Some points, one per row:
[-32 -28  53  22   5 -15 -47  41   0 -72 -53 -23 -20  43  11]
[ 25  27   8 -13  13   0 -13 -19  24  16   3  -2  -4 -31  13]
[ -2   1  18  35  20 -11  32   0  -5 -13  15  -4   6 -16  -4]
[-11 -14  -1 -89 -34  29 -11  46  -3   1   2  -3  -4 -15 -24]
[  8   7 -44   2 -36 -38  -6 -17 -46 -21 -22   1  -7  42  36]
[-15  26 -16  -5   6 -16  22  -1  22  22  34 -15  24   5   2]
[  7  12 -13  26 -21 -14 -20   6  -9   2   6  -5  -3  11   6]
[ 17 -13  28   8  10 -23  26   1  -9  -7  -3  19  -1 -41  -7]
[  5 -19  20  12  21   5  -5   4 -24 -20  -7  10  -5  23  -6]
[ -7  24 -33 -19 -32   4   6  25  -4  64  32  36   2 -56  15]
[-12  59  35 114  26  42   6  36  90   5  36 -41  16  10  30]
[-10  -4  -3 -29  -1   7  23   7   1   0  -8 -16  -5 -14  -5]
[-11  36  -1  -8  18  26   4  13  50  30  17   4   6 -31  23]
[ 17 -11  15  11  11   3 -10   4 -26 -11  -5  12  -9  15  -3]
[ 28 -24  36  39   7  58  -2  11 -48 -11 -17   4  -4  30 -41]
[-11  32   1  -5 -12  13  -4  -4  21  13  24  13  -3 -37  11]
[-16 -28 -15 -84  -2 -12 -26 -14 -12 -12 -53 -15 -19  71 -19]
Here are 10 more points, each followed by its number:
[-12 -14 -10 -14  -4   2   7   5   1 -32 -18 -13  30  18 -11] 0
[ 33 -37  28  29  21  -6  -6   8 -50 -51   8  16 -28  32 -13] 1
[ 29 -21  22  53   6  24   1 -38  25  15  -7  -1  -3  15 -42] 2
[ 16  20 -24  -7  -6  20   3 -10  16  20  16   7  18 -10  -4] 3
[ -7   8  26  12 -21 -26 -11  25 -25 -61 -24 -27 -23  14  11] 4
[-11  48  -8  13  -5  13  -6  27  32  24  25 -19   2 -28  33] 5
[ -3  18   7  -5   3  11  -3  -2  12   3  -4  10  -1 -13   7] 6
[-19   5  -3 -21  -2 -40  31  34  22   3  17 -20 -12 -35   8] 7
[-22 -13 -10  12 -18 -20  34   1  -6 -30 -14 -22  -6  13   6] 8
[ 15  12 -14 -38  -1 -24  -3 -10   9 -22 -11  14  -5 -27  -3] 9
Which of these numbered points is nearest to each point below by angle, seen from the average point of the first points? Its number follows each.
[-14   0   8 -12  10  -6  18  33  -2  15   6   1  -5 -20  18] > 7
[  8 -11  15   8  15   6  16 -26  -4   5  -9   6  -1   0 -19] > 2
[ 13  15  14  -2  29  -7 -11  -7  17  16   6   4  14 -24  12] > 6
[ -2  32  19  47  11  13  -4  22  21  23  29 -13  18 -10  18] > 5
[-19  -8 -16  -6 -14 -22  11  -8  -1  -4  -7 -12   8  -1  -5] > 8
[ 10  15  -6  -4   4 -17 -16 -20   3 -13 -14  -5   5   9  -7] > 9
Now 10 new points, numbered from 0 again:
[ 17 -20   5  27   6 -43 -26 -11 -70 -22 -12  12 -32  22   3] 0
[  0  33   9  22  -4 -28 -33 -11  27 -29 -15 -27   2  39   1] 1
[  2  20 -12  37 -17  64  10 -19  38  15  -3 -14  19 -29  -4] 2
[ 30 -10   1  -9   8   7 -20 -10 -23  -3  -3  21  12  14  -5] 3
[ 25 -13 -17 -33  10   9 -13 -46  19   6 -13  23  26  -5 -26] 4
[-31   6   2 -13 -14 -40   3  22  19  -3  -1 -21  -1 -21  14] 5
[ 40 -25  31  49  38  88 -33   2 -49  -3 -31  43   3  70 -11] 6
[-18 -13 -18  37 -59  -1 -14  10 -62   1   9  -6 -31  20  12] 7
[ -2  17  -6  -2 -25  32  17 -17  16  11 -12  20  45 -32  -9] 8
[-61 -67  47  73  -7 -25 -18  38 -23 -79 -27 -28  -4  26  12] 9
Which of these numbered points is nearest to each point below by angle, seen from the average point of the first points? Its number follows each.
[-33  44  -3   4  -5  42 -26   9  45  34  21  -8   8 -21  16] > 2
[-10  -3 -10  37 -39 -23  -4  -4 -50   3  21  -4 -27  23  15] > 7
[-19 -13 -20  15  -2 -36   6   1 -18 -14 -18 -10  26  48  18] > 9
[ -3  22   2  10  -4  26 -13 -19  28  20  13   3  17 -30  10] > 2
[ -7  -7 -27 -23 -23 -15  25 -13   5  13   5  15   0 -37   4] > 8
[ 36 -20  34  35  29  62 -17  13 -18  -3 -14  19   4  50 -15] > 6
